In the rows, zero is written as 128.
A single turn carries every row of the set below to another of its rows. Some are shown first; where does it send the rows asked next?
gab: [129 130 103 130 124 150 138 120 152 113 126 158 143  99 132 114 154 149
 123 151 133 171 121 141 129 150 154 159  79 131 116 128 139 112  81 116]
logu: [134 114 163 144 112 114 142 150 113 135 139 155 129 121 144 130 137 111
 169 145 116 105 139 129 155 141 158 134 134 147 116 165 120 159 108 134]
tol: [123 123 178  86 120 104 160 114 117 155 129  87 166 112 156  98 139 152
 125 156 128 147 128 127  96 121 159 137 104 115 117 146  95 118 111 118]
Loson: [113 180  94  91 121 151 135 111 126  98 100 133 147 109 118 134 140  99
 130 158 129 125 125 161 137 171 113 110 107 111 125 127 125 118 138 146]
golod: [120 164 112 103 107 117 141 109 146  84 139  97 143 106 130 104 141 133
 164 134 103 116 135 165 143 164 120 146 118 166 121 119 125 144 131 151]
guz: [134 144 128 121  79 113 117 140 125 136 116 169 135 118 125  80 145 120
 136 142  75 123 150 119 128 169 124 129 122 140 111 128 136  93  91 144]
pon: [135 102 185 105 127 125 158 124 120 139 134  91 145 116 138  93 139 162
 117 140 146 120 134 129  84 111 152 121 150 129 107 141 119 126 115 122]
solek: [130 132 180  98 112 104 155 121 118 126 118  93 175 111 155 105 141 173
 126 164 146 134 127 132  99  96 135 133 128 137 123 127 122 117 123 125]
Zego: [101 141  85 127 135 146 166 108 123 132 129 135 110 112 122 103 138 104
 124 127 140 122 125 142 106 209 129 122 133 137 128 148 134 129 161 128]
Vumu: [113 126 108 163 117 122 124 126  93 125 123 133 131 110 129  92 154 122
 123 137  89 131  85 118 133 133 130 128 118 119 158 109 146 122  71 114]
Kab: [131 120 171  90 136 116 180 117  92 129 106 109 161 113 156  98 157 127
 115 153 141 132 146 119 106 108 135 122 119 122 110 159  93 125 108 113]
nez: [129 129 177  96 101 111 162 112  94 131 121  95 153 133 136 119 162 162
 112 165 146 120 124 136 107 111 124 137 145 137 115 166 113 134 112 113]
dunos: [128 157 120 136  79 126 124 146 103 136 146 147 134 126 145 107 130 113
 159 113  95 127 131 142 102 164 142 132 138 161 158 110 127 110  90 122]
togiz: [121 146  82  91 146 116 139 115 116 121 123 116 174 109 150 110 134  98
 122 139  70 133 134 138 129 177 124 129 133 144  83 140 136 129 109 117]
vene: [138 134 115 137 128 138 152  91 133  79 138 129 124 132 106 133 139 143
  94 153 110 171 104 125 147 132 121 136 126 135 144 129 133 156 117  98]
ses: [142 129 140 130 141 145 119 114 130 122 122 145 147 122 141 114 141 152
 159 160  84 115 141 130 101  96 124 108 140 147 151 143 154 136  73 102]
Por: [113 158 143 135 132 120 129 110 145 144 158 104 161 109 124  81 184 128
 169 135  78 125  99 141 114 118 131 118 142 108 111 138 120  97 120 109]
vomaf: [159 110 127 172 114  98 117 111 131 132 141 126 131 110 142  98 151 141
 169 161 121 129 133 112  94 120 125 131 101 123 122 155 149 114  97 103]
Pemob: [ 99 140  93 112 123 158 144  99 130 124 140 131 124 114 114 118 152 154
 129 147 123 171  98 135 141 180 123  87  98 118 152 143 127 134 127 132]
Bemif: [135 174 116  64 103 127 118  96 148 154 110 123 111 114 144 113 127 114
 109 133 130 136 129 135  91  95 122 132 136 148 112 155 123  99 138 116]
kofon: [132 139  85 107 127 131 135 116 139 122 124 118 118  97 142 114 113 140
 124 148 110 144 124 130 113 175 115  76 113 135  78 140 147 128 152 152]
vulid: [121 137 120  82 139 138 126 105 121 136 112 102 107 102 154  99 132 102
 144 108 165 108 117 141 110  95 129 121 134 138 174 139 130 125 126 118]
Situn: [ 95 109 133 104 126 130 108 124 127 148 137 146 124 103 146  99 164 136
 138 128 164 143  86 146 137 126 130 112 149 144 135 172 110  96 138 138]
vug: [ 95 144 132 147 132 119 136 105 122 130 138 120 166 113 132  96 144 103
 133 135  57 154 125 128  75  90 122 125 126 134 108 149 126 124 131 130]
sima: [124 113 128 122 131 119 146 123 154 109 134 115 131 100 104 122 129 101
 153 127 103 132 160 146 111 181 116 146 144 166 104 124 127 133 136 166]
peti: [150 126  97 138 125 186 165 117 157 123 118 136 139 124 115 113 145 142
 122 122 129 151 124 129 105 139 138 128  98 171 131 120 133 112  83 101]
rolug: [107 149  98 112 130 129 127 123 152 113 125  99 137 124 142 124 118 125
 146 132 133 144  98 155 127 178 140 103 141 136 152 133 181 127 140 130]
kez: [139 155  88 141 124 170 151 132 120 107 116 143 113 115 132 150 123 132
 107 135 152 140  93 153 115 148 118 102 127 142 121 137 146 136 129 133]
gove: [117 131 179 100 130 131 175 149 124 148 105  86 163 122 135 101 143 152
 131 150 132 145 127 122  96 100 148 109 146 142 120 147  99 119 114 116]
sipen: [126 156 141 144 122  86 157 112 134 130 137 113  83 101 135  99 141  82
 133 116  73 129  88 127 114 149 113 130 133 145 103 125 125 116 120 112]
mir: [157 126 191  95 140 110 157 119 113 127 118 117 163 117 157 104 140 135
 120 154 148 117 134 141  91 121 129 137 152 134 118 154 102 113 129 107]
roz: [141 152 125  72 116 122 114 120 147 163 106 108 117 124 126  74 148 134
 135 140 138 115 105 119 164 130 125 121 135 112 157 149 111 110 144 112]
moza: [100 150 150 120 127 101 132 105 121 110 125 133 133 102 139 117 143  99
 134 143  55 133  72 142 150 136 105 113 126 152 136 108 115 121 108 133]
gon: [154 151 109 150 130 123 130 117 125 136 106 147 119  94 131  87 129 117
 111 153  73 125 113 108 100 132 120 126 124 123 128  91 127 104  89  90]
rira: [143 169  98 110 144 147 155 124 162 113 112 129 112 113 121 110 119 103
 128 131 133 179 127 136  96 160 132 105 106 106 142 133 141 115 145 119]
zakev: [117 135 177 100 130 118 176 116 110 140 117  88 154 132 138 117 150 140
 130 172 151 124 127 127 108 129 153 129 149 128 136 144  89 112 111  83]
zese: [165 160 147 114  95 114 155 112 134 154 116 140 147 130 145 133 122 111
 165 151  96  91 156 122 142 135 121 138 116 163 127 138 123 137 124 103]
sol: [189 135 119 129 153 125 169 108 144  94 144 138 122  98 121 118 153 131
 118 122 124 163 111 124 142 145 102 128 117 111 124 114 129 130 121  95]
vuso: [130 159 158 139 126 140 184 107 130 129 154 138 149 112 149  98 145  95
 141 103 111 128 114 123 143 104 158 127 107 128 131 116 108 133 140  86]
gat: [119 138 100 107 108  98 137 121 122 163 133 123 116  96 153  73 142 128
 126 120 172 144 128 104 124 122 142 126 137 126 125 140 136  95 161 105]
toge: [101 134 126  67 113 162  98 110 126 137 117 135 142 118 128 123 122 123
 102 144 132 136 130 121 133  93 148  89 161 128 137 123 114 113 125 124]
kurap: [132 147 170 107  87 119 137  88 149 102 150 165 104 112 135 112 152 114
 140 126 104 132 119 125 155 146 132 114  98 137 129 101 131 100  89 119]
kasu: [117 148 150 148  93 111 172 120 128 108 141 172  88 108 137 123 141 110
 141 113 111 160 132 113 121 128 125 117 125 177 133 108 138 115 103 118]
fotog: [102 121 120 101 124 111 111  97 138 151 101 133  93  86 120 109 142 136
 124 188 154 130 129 109 130 121 121 118 136 131 111 149 100 108 140 129]
rurik: [101 143 161 136 111 127 170 106 137 145 128 154 149 111 102 137 161 108
 118 150  96 145 130 102 158 103 142 127 118 119  97 117 115 127 125 113]
zenos: [145 143 104 107 131 137 132  91 159 130 114 154 130 113 140 116 136 136
 101 155 139 128  99 145 138 185 122 136  96 118 125 142 169 115 144 117]
bas: [118 122 106 103 123 121 122 133 100 161 125 135 109  96 144 127 107 111
 112 142 136 159 124 122 107 106 132 125 149 135 143 156  87 143 149 142]
tive: [111 137  83 147 121 114 139 141 122 104 129  89 165 133 126 108 147  94
 149 142 109 137 107 146 137 180 138 124 151 149  99 141 124 110 125 102]

kofon goes to zenos
gon goes to guz
Now these:
gove goes to pon
logu goes to vuso
toge goes to Situn
vene goes to tive

